Families of rows that turns and mirrors carry onto each other, the same ones carrying the whole set onto itself: the rest of each named row's family, in list order
5 families of 8 rows
J363: [-40.4 -11.2 -33.5 -19.5  52.9   1.4   7.0  17.3 -45.4]
J848: [ -6.4  40.2 -11.5   2.6  26.9  -8.9   0.6  40.4 -30.4]
J601: [-61.7  17.4 -28.3 -10.1  24.2 -21.0 -16.7  -2.5  -3.4]
J581: [-14.9  32.7 -18.0  -4.7  23.5 -22.0   7.1  43.0 -23.3]
J299: [ 10.6   1.3  11.9 -18.7  18.6  13.0   8.5   4.6 -44.1]
J821: [ -6.4  -4.6  -9.3 -35.9  52.9 -31.5  -4.3  12.0 -21.7]
J466: [-14.5  36.4 -20.9 -14.7  34.4 -15.9  -2.8  44.9 -26.6]
J282: [-47.2  17.7 -24.5  -1.3  19.5 -29.8 -18.5   5.3   3.0]
J325: [-52.3  26.2  -3.3  13.2  18.4  30.4  -0.5  16.1 -35.6]
J749: [-52.6   1.5 -33.2  -5.1  51.8  -0.1  13.9  18.8 -42.2]
J931: [-15.6  -0.2  -0.8 -40.9  46.8 -34.1  -1.1  -4.4 -10.0]
J951: [-15.7  25.0  21.4  -8.3   1.7  -8.6 -22.0   5.4  -1.2]
J661: [-31.4   0.4 -37.4 -22.1  53.9  14.0   4.5   5.9 -51.4]
J707: [  9.6   5.8  15.0 -20.8  36.1  13.9  11.1  14.6 -41.1]
J517: [-13.3  39.0  17.0  -2.8   7.8  -2.5 -14.9  -0.3  -0.5]
J667: [-47.0  25.1  -3.9   7.3  19.0  35.2   2.9  18.6 -37.4]
J785: [ -2.9  24.1  21.9 -18.2   8.1  -6.8 -23.6  -9.7 -10.6]
J842: [-38.0   0.2 -34.2 -17.3  57.7   4.9  14.4   4.7 -47.7]
J943: [-38.3  21.2  -5.2  16.3  19.3  31.6 -12.0  26.4 -32.1]
J485: [-49.8  28.9  -3.3  13.7   7.7  25.4  -5.2  -2.8 -32.1]
J216: [-37.0  24.9 -11.1  17.1  12.4  32.3  -6.6  13.6 -37.5]
J897: [-14.5   3.3  -9.4 -41.6  41.0 -32.7   4.9 -16.2 -13.5]
J635: [-18.9  32.5 -23.6  -7.7  29.6 -19.8  11.6  42.9 -21.4]
J973: [-40.1 -12.2   8.0 -10.6  26.2  13.0  -3.6 -36.4 -22.2]
J482: [  8.3   7.5  15.5 -13.4  36.5  16.5   9.0  13.0 -47.3]
J929: [-36.5  -3.7   2.6  -1.1  34.6  18.1  -7.4 -37.5 -19.4]
J43: [-14.2  34.9  21.2  -3.9   7.4  -5.1 -15.9  -7.1  -4.2]
J297: [-21.6  25.6  23.2  -3.7   6.4 -13.3  -8.7   2.4   6.1]
J656: [ -8.6   8.4  13.4 -21.8  40.4  25.0   9.3   2.4 -55.5]
J970: [-64.4  22.8 -25.9  -7.5  41.2 -12.9 -14.6   4.0  -1.3]
J393: [-33.2  -8.1   8.9 -18.4  31.0  22.1 -16.1 -32.2 -21.6]
J65: [-40.4 -14.8 -34.0 -22.7  51.7   4.8  10.8  10.5 -42.9]
J35: [  4.6  10.2  13.3 -28.3  26.2  15.7  10.9   7.4 -49.9]
J860: [-38.5  -8.3   6.9 -18.9  36.7  19.0 -15.3 -34.1 -25.4]
J429: [-16.9  27.6 -16.4 -25.0  26.3 -18.0   2.0  47.7 -25.5]
J289: [-59.6  15.4 -25.6   3.6  33.7 -18.3 -17.4   2.5   0.4]
J996: [ -5.4  -1.8 -11.7 -33.7  39.8 -34.0  -6.8  -8.1  -6.9]
J918: [-61.6  19.0 -30.0  -6.5  22.9 -12.0 -15.1  -5.0  -1.1]
J546: [ -3.6  -0.3  -9.1 -35.6  40.7 -34.1  -7.5  -6.8 -14.2]
J131: [-48.3 -15.9  -0.3 -24.4  32.4   3.2  -9.5 -31.2 -23.4]

The rest of the family of J996: J707, J517, J667, J635, J393, J65, J918
The rest of the family of J785: J848, J821, J282, J749, J485, J656, J131
The rest of the family of J482: J363, J601, J581, J325, J43, J860, J546
The rest of the family of J970: J299, J661, J943, J897, J929, J297, J429

Families of rows that turns and mirrors carry onto each other, the same ones carrying the whole set onto itself: the rest of each named row's family, in list order
4 families of 4 rows
J114: [ 56.7  13.7 -14.8   6.3 -10.7  12.0   6.4 -58.9   0.3 -34.3]
J653: [ 52.8  -3.4  -6.7  22.6 -21.9  -6.3 -20.3 -38.6  15.3   2.2]
J840: [ 52.0  41.8 -29.8 -13.2  10.4  43.7 -30.8 -12.2  37.9   4.2]
J371: [ 36.0  -3.0  -6.5  -9.4 -24.6  -5.4 -13.9 -47.8  -0.7 -17.0]
J279: [ 48.6  35.7  -4.0  26.4  -9.1   5.8  -4.7 -68.6  -0.1 -20.2]
J592: [ 25.1  37.8 -15.0  14.7 -18.4   3.5 -11.4 -59.1 -13.1 -34.8]
J352: [ 22.4  35.6 -38.3 -17.1   1.4  38.7 -34.3   1.3  30.0  -8.1]
J584: [ 60.9   9.0 -23.6  17.9 -26.0 -15.1 -25.0 -45.2  13.7  -7.3]
J708: [  4.3  36.5 -17.7   0.7  31.9   9.0  -8.9  -4.2  36.0 -20.0]
J85: [ 27.1  37.3 -22.9   2.3  49.0  22.1 -24.0 -26.6  39.6  -7.4]
J809: [ 37.3  50.6 -28.8   9.1  39.7   9.9 -15.1   0.1  26.9  -2.8]
J847: [ 10.0  43.2  -9.3 -13.2  35.5  13.7 -26.7 -11.2  31.9 -22.2]
J440: [ 23.0  37.3 -12.2  17.0 -21.5  14.5  10.8 -50.8  -3.3 -34.4]
J541: [ 41.5  30.5 -29.4   2.3   9.3  53.0 -28.2 -13.6  27.0  16.4]
J476: [ 39.6  15.8 -10.1   7.9 -43.9 -12.8 -20.1 -29.4   6.5 -20.4]
J489: [ 22.5  51.2 -28.4  -8.7  13.3  28.1 -30.3   1.3  11.0  13.2]

The rest of the family of J279: J352, J85, J476
The rest of the family of J708: J653, J440, J541

